In the rows, 128 means zero.
One turn moves each row of this set onto another row. After a few examples, where does it send each row asked below?
q_221: [123 118 125 128 119 137 134  93 127 127 129 126 115 135  91 128 166 148
 139 146 114]
q_793: [145 136 158 144 154 133 131 115 111  87 136  99 157 102 145 139 139 134
 118 126 103]
q_383: [145 132 147 121 137 147 125 150 102 110 146 101 140 105 149 149 138 146
 137 121  93]
q_349: [137 126 162 126 120 143 133 102 150 119 137 125  81 126 118 139 141 128
 104 156 107]
q_749: [135 127 145 138 119 146 138 104 154 125 139 135  97 143 122 135 141 118
 104 154 113]
q_911: [163 125 134 137 151 103 138 142 116  96 160 105 125  81 141 115 127 136
 136 119 129]
q_567: [154 149 145 105 144 105 144 114 114  97 148 139  67 148 141 139 138 149
 102 128 112]
q_971: [151 166 128 112 152  84 137 121 110 112 143 133 102 139 137 153 134 135
 110 102 117]
q_404: [144 119 124 153 122 134 139 137 133  99 132 118 144 119 157 119 111 133
 130 152 132]
q_113: [142 108 180 125 132 150 129 115 126  96 135 109 108 114 130 137 145 163
 134 150  99]
q_390: [149 133 140 104 143 108 139 106  98  98 137 123  69 151 117 143 153 163
 110 133 102]
q_543: [153 123 145 139 149 138 126 138  99 100 140  84 143 104 138 147 138 132
 116 127  93]
q_257: [138 145 160 125 142 141 131 127 113  97 142 117 155 102 156 142 139 148
 139 121 103]
q_298: [145 123 160 127 115 141 134 107 143 118 153 128  85 136 115 135 145 133
  99 164 112]
q_891: [139 125 131 162 120 128 133 135 132  94 139 121 146 122 151 113 113 135
 132 150 126]
q_615: [136 104 122 145 116 144 132 132 116 105 120 106 143 124 133 125 128 154
 145 158 120]
q_712: [147 107 142 126 142 121 130 122 100  98 140  97 128  92 111 123 153 169
 157 130 113]
q_402: [143 111 110 153 125 127 137 135 117 100 128 105 151 115 139 116 121 142
 141 148 132]
q_524: [144 136 103 123 136  93 139 118 117 123 152 118 112  90 102 112 147 134
 142 118 135]
q_770: [143 143 142 110 154 113 138 105  98 100 122 117  83 157 113 156 150 155
 107 123 111]
q_442: [150 155 146 111 144 106 132 119 115 114 135 128  86 155 136 166 136 136
  98 117 101]
q_75: [134 117 137 123 120 122 133  90 116 115 142 118 110 123  82 123 169 159
 132 153 119]
q_222: [141 113 115 163 122 122 130 137 115  97 135 104 149 120 133 111 121 141
 138 148 123]
q_573: [155 143 130 130 131 111 140 130 148 123 162 129  89 103 136 124 122 105
 105 131 130]
q_528: [133 119 140 151 109 146 128 137 131 102 134 122 137 133 148 122 119 149
 139 158 114]
q_792: [150 138 111 142 130 116 143 129 146 129 160 133 105 120 131 121 128 101
 108 131 133]
q_627: [134 107 124 152 111 140 125 139 114 104 130 106 140 130 129 121 128 154
 146 155 111]
q_415: [152 163 127 109 160  93 145 123 103 101 140 130  90 142 134 143 135 142
 111 104 130]
q_661: [151 155 144 108 153 114 141 122 109 104 135 127  75 156 136 155 134 142
  99 118 116]
q_733: [159 142 129 129 125 111 141 133 142 121 177 135  95 113 134 119 128 114
 103 139 135]
q_569: [158 154 127 111 155  82 148 111 104  92 151 135  82 133 135 127 139 146
 107 116 124]
q_618: [144 154 124 114 155  81 135 103  96 107 129 120 112 140 112 151 151 150
 120 105 114]
q_351: [145 152 126 111 162  94 143 106  90  98 127 119  97 143 112 143 151 156
 119 108 125]
q_795: [142 143 142 113 146 104 130 101 101 110 122 116  96 155 111 164 152 151
 108 121  98]
q_941: [153 138 122 111 154  86 143 103  89  93 139 119  84 137 110 131 154 159
 115 122 115]
q_250: [127 119 135 118 124 125 132  90 119 120 127 115 105 113  84 128 166 156
 141 143 114]
q_58: [137 112 136 146 113 150 135 133 132 103 124 118 137 129 152 128 119 146
 135 161 120]
q_781: [138 129  91 133 131 106 141 118 119 131 150 124 125 113  99 115 152 130
 143 123 133]
q_235: [149 136 106 124 131  92 141 116 114 118 167 125 119 101 101 108 152 141
 137 128 142]
q_362: [159 125 172 136 141 134 136 135 142  94 155 117 105 102 160 129 119 130
 113 139 115]

q_415 turns into q_351
q_383 turns into q_257
Now find these:
q_528 turns into q_891
q_75 turns into q_298
q_569 turns into q_941
q_712 turns into q_113
q_573 turns into q_524
q_792 turns into q_781
q_615 turns into q_58
q_971 turns into q_618

One turn moves each row of this set onto another row. After a few examples, where does it send each row asked below?
q_683: [138 169 131 116 117 123 106 155 149 138 118 164 127 154]
q_767: [144 162 107 124 118 118  97 148 153 119 124 161 126 148]
q_332: [142 163 108 124 117 120  96 146 153 118 125 163 128 149]
q_142: [136 161 129 124 118 107 108 154 146 135 123 176 117 158]
q_104: [ 99  86 139  94 148 130  94 143 131 113 164 144 143 157]
q_861: [134 172 131 115 115 129 104 153 151 134 121 166 130 157]
q_730: [114  84 146 101 163 116 103 137 134 126 158 140 143 149]
q_772: [128 163 126 120 110 116 102 157 145 126 127 178 118 162]
q_312: [134 168 129 113 112 127 103 160 147 133 119 164 125 156]
q_691: [104  90 138  96 160 135  99 123 136 121 158 152 158 159]
q_444: [114  82 139  96 163 123 104 130 132 129 152 145 150 152]
q_897: [106  93 137  95 156 140  98 121 142 125 160 148 161 157]
q_827: [118  83 138  94 161 124 104 131 137 135 152 138 151 148]
q_421: [144 162 108 125 119 118  97 145 154 119 124 162 127 149]
q_847: [130 168 129 126 117 117 105 146 150 130 127 180 125 162]
q_194: [104  96 146 103 161 131  98 123 142 119 166 149 155 158]
q_244: [105  82 131  86 145 134  95 141 131 122 157 141 148 153]
q_967: [104  81 133  90 151 131  97 139 128 118 156 146 147 156]

q_691 turns into q_444
q_861 turns into q_683
q_897 turns into q_827
Now find these:
q_421 turns into q_767
q_847 turns into q_142
q_730 turns into q_104

